The rows of Y fall into several groups, and each row is roughly a mix of its group's hidden directions.
Y, 112 rows:
[[-21 -31  -7 -19   6 -22 -15  11  28  14  18  -7 -11]
 [  1 -19 -27   8  -2 -28 -14 -36  -1  17  17   2  -8]
 [  6  -1   3  -5  22 -32   8  32  11 -18 -21  20  14]
 [-17 -19 -29  -1  21  22   6   2 -17   5 -15  23 -24]
 [  3  26  -4  -1  19  -6  36  13  15  -2  25 -21  15]
 [-14  -5   1  29  -3  12 -11   3   4  27 -16  41  -3]
 [ 28  15  -9   3  -2  -5 -13  25   9 -14   8 -15 -40]
 [  7  19 -23   5  41 -21  18 -10   0  -6  -7  -1  23]
 [ -2  23   9   3   4  19  26  30  -2 -23 -25  -5  18]
 [ 15   9  40  -7   6 -25 -32  -8  -1  -4  19  -6  -8]
 [  0  -6 -12  36  18  32  10 -15 -22   4 -19  10  -6]
 [  9   1  12   4  -7   9  34  -9  -2  -8  -1 -29  40]
 [ 10  37 -11  -6  26   1  16   5 -24  13 -15  -9 -21]
 [ 13 -21  13  25  16  21  -7  -3 -18  18  -4  24 -27]
 [-13  24   0   3  -5 -26 -45  -4  12   1   3  17 -14]
 [-12  12 -23 -27   5   0  24  31  13 -22 -11 -15   3]
 [  7 -23   5  -4  -7 -32 -21 -27 -22   5  27   3   2]
 [ 16  28  -3  16 -14  -2  20   5  -5  19 -30 -29   5]
 [ 12  12 -12  17   0  13  28 -20  -6 -32   7  -4  31]
 [-12  -4  22  23  -6 -12 -32 -28 -22  10  -2 -19   1]
 [ 19  32  -5  18  -4 -12 -28  11  12 -15   4 -11 -28]
 [ -2 -16 -39  -3  12  14  -4 -16 -23  -4   0   3 -33]
 [ 19 -10 -31 -22  17  -6  11  -2  27   4  22  23  -5]
 [ 33   8   8 -24  19  31  -6   8  22   1   5  -7  16]
 [-11 -24   9   4 -33   7 -24 -10   6  17  15   5 -31]
 [-18  13 -34 -17 -11 -13 -14  25  21  -3  -3  13 -21]
 [  0  17  16  10 -13 -26 -40 -26   4   5  15   3   4]
 [ 33 -11  20  17  23  19   5  -4 -22  -6   3 -14 -23]
 [ 16   1 -11 -10   0 -16  -3  21  35  -7  33 -24   0]
 [ 20  20 -26  -3   3  -9  14  36  -3  16  27  -7  -2]
 [  0 -22   0 -25  28   1  -1 -26 -32 -11  10 -11 -13]
 [ 15  -3  16 -35  13  20 -14  16  19  16  21  10 -15]
 [-20 -42  -8  -8  -9  -9 -23   8  17   9  20  17  -2]
 [  1 -27   2  23 -22   8  18 -12  -6  12   5  26  30]
 [ 16   0  34  36  22  19  -1 -10 -17   4 -10   4   1]
 [ 22 -31  26  -7 -21  -5   1   8   6  27  23  10  -5]
 [-34 -29   5   8   3   3  21 -10  12   7  17  19  26]
 [-17  24  -9  29   9  29  11  -2  23   0 -25  -9  -6]
 [  1  13   5 -19  10 -20 -11   6  -3  16 -28 -34 -27]
 [  1   2  -1   6  28 -17 -33 -23   4  32  -7 -16  -5]
 [  1  16  30   1  -8  -2   2 -14 -18  -2 -42 -24   2]
 [  0  44 -18   2  22  10  24  17 -16   7   1  -4  -6]
 [ -1 -11  25   2   9 -13  26 -32  -4  17 -28 -17   6]
 [  5  -7  36 -18   6  11 -32   1   5  16  24   5 -17]
 [-25   0  12  46 -22   7  -1 -19  -2 -17  -5   1  -6]
 [-26   8  16  42   0  -5 -18 -19  -6   3 -20 -12  -6]
 [ 27 -29 -17   5  -5 -21 -27 -10  25   3 -14   1  12]
 [ 26 -27  -2  15   6  17  -5 -17 -24  11  11   3 -32]
 [ -1 -11  35  -3  -4  -5 -42  -8 -12  21   5 -13 -10]
 [ 10  13   4  -6   2   1 -26 -15  22 -22 -24 -26 -25]
 [  9   1  29   4 -14  -1  12   0  10 -30  19 -13  36]
 [-17  13 -13   4   1  29 -23   8 -10 -26  11  33  -5]
 [-32 -12 -22 -35   0 -15  -7 -26  -9   0   6   7  12]
 [ 42   0  -5  -2 -16 -18   5  20 -27  24   3  -6   0]
 [  6  -7   7  15  -2   0   9 -29   1 -30  37  21  10]
 [ 28   3   8   6 -29   2  26  13  17  -1  10 -28  20]
 [-10   4   7  27  30  12 -22 -20 -21   2 -15  21 -14]
 [  2  15  27   1   1  37  13  -8  -4 -23  30   5   7]
 [ 13 -19 -32  -4  19  -5  -2  -4  -1  24  13  24 -27]
 [ 18 -12 -20 -30   3  -1  15  -1 -11 -20  16 -32 -17]
 [-13 -24  14   8   3  13   8 -20   3 -22  23  30  23]
 [  2 -18  -3  -6   7  -7 -13 -17 -22  27 -32  10 -29]
 [ 27 -24   6 -24  -4  -3 -38  -2  10  23   5  -8  -1]
 [  1  -2 -10 -23  34 -18   4   3  25  -2  28 -14 -19]
 [-21  31  -9  12 -17 -18 -18 -21  13  -4  -4  -1  30]
 [-25  25   4  24  22   0 -23 -20  -8  -6 -20  15  10]
 [-31  -1  -1 -10  25  -6 -26   0  -6   5 -11  35 -18]
 [ -2 -19  22  -7   1 -14  16  -5 -41  27 -13  11   8]
 [ -5 -43   2  11 -28 -10  -3  -7  24  16   2   2  18]
 [ 18   8  16 -33  28   7  -5  34  15   5  -5   6   4]
 [ 17  -1  32   7  -4  32 -29 -17   8  -2   8 -16  10]
 [ -4 -26  22  -3  -6 -25 -19   5   7  -4  21  32 -18]
 [ 18   8 -38   4  -8   8 -27  13  -3  11  -5  13 -30]
 [ 33  21  24  27 -11  -4  -5  -9   5  -9   8 -28   9]
 [ 28 -14  -5   1   9 -10  20  -6  22  -8  41   2  13]
 [ -9 -23  17  22 -29  -6 -28 -27  -6   1  14   1 -11]
 [-12  16   7  16   3  31   8 -13 -22 -24  -2  30  15]
 [ -5 -15  16  17 -32   2 -31  -3  -8   9 -25 -23  -1]
 [-41  16  -2  12 -15  26 -19   6   3 -12 -23   7   4]
 [ -2 -27   9  24 -29   7  12 -12   7   2   3  15  35]
 [-11 -15 -19 -41 -20 -10  21  19  16   3  10  -5  10]
 [  1 -13  23 -22  21  -8  -1 -32 -26 -10  13 -18  12]
 [ 27  22  -4   7 -19   0 -16  -3   7  -3 -33 -29 -15]
 [ -5 -28 -12  -9  30 -16  13 -22  15  25   5   5 -19]
 [ 14  14  -8 -32  22  19  25  11  10  -3  26  14   1]
 [-36 -27  15 -13  23  -5  -1 -23  22  -8   6   4  -2]
 [ -8  33  -7   5  21   3  28  -5  -9  20 -28 -16 -10]
 [-22 -11 -16  -4   7   0 -12   4  48 -11  24  -5  -5]
 [ -3   1  30 -20  13  12 -28  17  12  26   4   2 -24]
 [  9 -23 -13 -21 -36  22  -3   5  11  12  17   6 -21]
 [ 24 -30   8  -7   0 -26 -25 -12  11  -7  22  19   7]
 [ 11 -29 -22  -3  -8 -28 -19 -28   3  13  19   7  -6]
 [ -2  13 -17  24  37 -23   0  -8  17   1 -26  -2  13]
 [ -3  -5  16  41 -13  -8  -3 -11  -2 -33 -15   0  22]
 [-16  -5 -13  12  20  14 -13  12  -7   9 -18  35 -30]
 [ 34   8 -21  10  20  10  12 -26 -13   7  -7  18 -21]
 [  3   4 -10   7 -19  10   4  20  -4  -2 -45 -26  16]
 [ -2  34  17   0  33  11  19  -5 -18 -15  10  -7  21]
 [ 13 -17  -1 -15 -32 -14  -8  20  21  21  21  11 -17]
 [ 15   9  -5 -31   7  32  23  21  18  -5  17  12  -2]
 [ -6   6  27  -2 -13  11 -27 -13   9 -41 -16 -11   3]
 [ 17 -14  29   7 -13  -4   4 -31 -20   3 -33  -2   7]
 [ 35  12   3   8 -23  -7   5  -4   8 -11  18 -38   5]
 [ 10  -7 -21  -3   3  -4 -28 -21   3  37 -12 -28  -4]
 [-29   9 -23 -23 -11 -15  -6  27  25   2  -6  19  -3]
 [ -2 -12  23 -16  22   5  22 -21 -22 -11   1 -20  27]
 [-39 -15 -16  -2  -1  11 -23  13  22  -7  19  20  -3]
 [-17 -19  18   5   0  -6  25  -9  26  -7  23  -6  33]
 [ -9  24   3  24  13  31  -3   2  23   7 -29 -18  -1]
 [  5 -18  12  22  -5 -23 -10 -30  -7 -25  24  15  13]
 [-17 -16  13  -7  43  12  -2  -5 -25   0 -13  20 -12]
 [ -3 -27  18  12 -36  -1  -6  -2 -20  12 -16  13  22]]
One row of each group comes first, with its name. Which group is each row after those in?
[-31  -7   8   6  28  17   6  -1 -12   8 -25  30  12]
<111>
[ 21  11 -10   2  23  -6  17 -25 -10 -20  17  -3  34]
<93>
[-34 -15 -14  -4  10  15 -19   3  13 -13  22  31  -5]
<110>

[-16  10   7  14 -18  12   3  27  -3  -1 -44 -18   0]
<93>
[ -2   4 -14   2  26  19   9  34  -1 -12 -20   8 -31]
<111>
[  2 -17 -20  26 -13  11 -15 -24 -11  24   2  24 -18]
<111>
[-17  23 -14  12  19  18  22  18   4 -18 -31  -3  14]
<111>
[-19  12  29  20  23  -9 -28   4   5  15 -23  -8 -10]
<93>
[ -5  18 -20 -12  31  -2  29  24  20  -1  -7  19  -6]
<93>
[-14   8 -37 -13 -13 -15 -26   8  12   0   4  14 -28]
<111>
[ 25 -13  26   4 -29 -11  -1  -4 -30  10 -22  -4  14]
<110>
[  8 -29 -19   1 -28 -38   1  -7 -18 -11   0   5  11]
<93>
